Each path below is one point turned by a fixed rotation once a step. After each direction that follows a path, write how fast that rotation turns it, in degrees a step (0 if it stays still).
Each turn is a multiple of 5 degrees from 10 to 175, or 0.
Each row of a path follows its step; steps can be skipped.
Rotation 1:
step 0: .11 .23 -.10 .33 -.20 -.38 .10 .43 -.07 .40 .03 -.16 .00 .29 -.36 .11 -.13 .23 -.04 -.09 -.23 .11 -.10 -.07 -.09 .01 .01 -.15 -.31 .09 -.13 -.09 .07 -.09 .01 -.02 .08 -.42 .10 .14 -.04 .34 -.23
step 1: -.47 -.11 -.19 .22 -.33 .10 .29 .17 -.12 .16 -.28 -.19 -.12 .22 -.17 .39 .12 .26 .20 -.03 -.17 -.28 .05 -.09 .02 .14 .32 .02 -.35 -.09 -.06 -.14 -.02 .18 .05 -.20 -.17 -.08 -.05 .18 -.20 .23 .05
step 4: -.30 .25 .04 .11 -.28 -.29 -.17 .36 .04 .13 -.12 .09 .09 .22 -.23 -.01 -.10 .04 .05 -.03 .09 .20 -.22 -.28 -.01 -.09 -.09 -.27 .02 -.05 -.17 -.20 .26 -.13 .01 -.30 .52 .15 .13 .31 -.09 .27 -.20
step 11: -.07 .16 -.19 .06 .15 -.22 -.17 .03 .01 -.02 .29 -.21 -.03 -.27 -.08 -.03 .25 .00 .30 -.27 .12 .13 -.23 -.03 .32 .41 -.22 .02 -.11 .09 .04 -.09 .12 .06 .11 -.29 -.16 -.41 .28 .20 -.29 .35 -.17
step 23: -.07 -.11 .06 .14 -.14 -.22 .10 -.03 .28 .29 .13 -.22 .31 .11 -.07 -.05 .02 -.06 .50 -.25 -.12 -.15 -.25 -.22 -.01 .33 -.29 .18 -.05 -.13 -.53 .11 .18 .16 -.02 .00 -.04 -.26 .02 .11 -.29 .09 -.10
step 24: -.46 -.13 -.08 .20 -.15 -.15 -.04 .32 -.22 .04 -.09 -.11 .17 .20 .04 -.07 -.02 .02 -.05 -.29 .20 .10 -.38 -.27 .45 .16 -.09 .08 -.10 -.27 -.22 -.13 .22 .08 .04 -.35 .07 .07 .24 -.02 -.27 .15 -.23
step 26: -.06 -.11 .00 .00 -.19 .05 -.14 .35 .26 .46 .04 -.06 -.17 -.16 -.47 .19 .15 .14 .14 -.23 -.04 -.13 -.04 .31 -.15 .14 .05 -.17 -.08 .23 .03 .04 .05 .26 .25 -.18 .01 -.04 -.05 .21 .20 .55 -.04
step 27: -.13 .43 -.29 .05 -.32 -.34 .13 .14 .24 .19 -.15 .06 -.08 -.02 -.29 .04 .35 .20 .43 .04 .04 -.30 -.11 .00 -.19 .12 -.15 .03 .02 -.20 -.35 -.06 .20 .02 .00 -.10 -.21 -.28 .05 .13 .00 .26 -.13
step 29: -.11 -.07 .00 .21 -.19 .14 .11 .22 .01 .07 .15 -.09 .34 -.13 -.08 .15 -.05 .03 -.04 .05 .08 .15 -.27 -.30 .27 -.10 .31 .07 -.25 .29 .01 -.26 .40 .38 .05 -.26 .22 -.03 .38 -.08 -.33 .27 -.05
step 31: -.09 .27 .03 -.05 -.28 -.37 -.12 .15 .06 .29 .12 -.10 -.21 -.19 -.28 .07 -.05 .17 .31 -.38 .05 .17 .01 -.08 -.15 .40 -.34 .04 .00 .10 -.06 .03 -.03 -.08 -.03 -.09 .24 -.35 -.09 .33 -.05 .30 -.25
Speeds:
-.01 .06 -.06 .01 .05 -.12 -.05 -.01 -.02 .01 .03 .05 -.14 -.03 .03 .10 .04 .06 .10 .05 -.08 -.01 .06 .12 .00 .03 .03 -.08 -.06 .02 .03 .00 -.11 .01 .02 -.06 -.10 -.09 -.07 .02 -.07 .03 .09 => 70
-.03 .01 .01 .15 .06 .09 -.01 -.07 .03 .02 -.01 .04 -.04 .09 -.03 -.09 .02 .08 .08 .03 .01 -.01 .07 -.11 -.01 .05 .03 .02 -.15 -.06 -.04 .05 -.06 .00 -.02 -.05 -.02 -.01 .02 -.09 -.02 -.08 -.14 => 80
-.02 -.01 -.05 -.02 -.02 .06 -.02 .00 .08 .12 .08 .03 -.09 .00 .04 .01 .04 .12 .01 .09 .01 .06 .00 .07 .01 -.11 -.07 .03 .10 -.04 -.11 -.01 .06 -.01 .06 -.07 .03 .07 .05 -.16 .05 .03 .04 => 35
.08 .10 -.02 -.05 .14 -.04 .00 .00 -.04 .05 -.05 .08 -.07 .01 -.12 .06 -.02 .02 .08 -.07 .01 .04 -.01 .07 -.01 -.01 .03 .01 -.04 .03 -.10 .03 .06 .07 -.08 .09 .12 .14 -.02 .06 .05 -.03 -.04 => 80
-.09 -.05 -.02 -.16 .13 .06 -.06 .06 -.01 .00 .01 .00 .03 .01 .07 .02 -.05 -.01 -.02 -.01 .01 -.02 .07 -.15 -.06 -.02 -.10 -.16 .00 .01 -.14 .04 -.08 .04 -.01 .00 .01 -.03 .02 .03 -.02 .00 .04 => 25
-.09 -.07 -.13 -.02 .03 .09 .05 -.03 -.05 -.10 .14 .03 .02 -.01 -.04 .03 .02 -.03 .05 -.08 .05 .05 .00 .03 .16 -.09 .00 .01 -.03 .07 .06 -.01 -.04 .01 -.04 .06 -.09 .06 .07 -.03 -.07 .05 -.05 => 80
-.03 -.06 .05 .03 .03 .05 .09 .01 .10 .03 .06 -.15 -.04 .13 .06 .00 .04 -.14 .06 -.04 -.07 -.03 .07 .11 -.01 -.05 .03 .00 -.06 -.11 -.04 .02 .02 .00 .03 .09 .00 .01 -.02 .05 .03 -.04 .10 => 160
-.01 .04 .00 .00 .01 .08 .04 .02 -.06 .05 -.10 -.04 .05 -.03 -.09 .02 .11 .00 -.07 .11 -.03 -.09 .06 .02 -.06 -.14 .05 .06 .02 .00 -.05 -.03 -.04 .04 -.16 .06 -.11 -.07 -.01 -.03 .03 .09 -.02 => 55
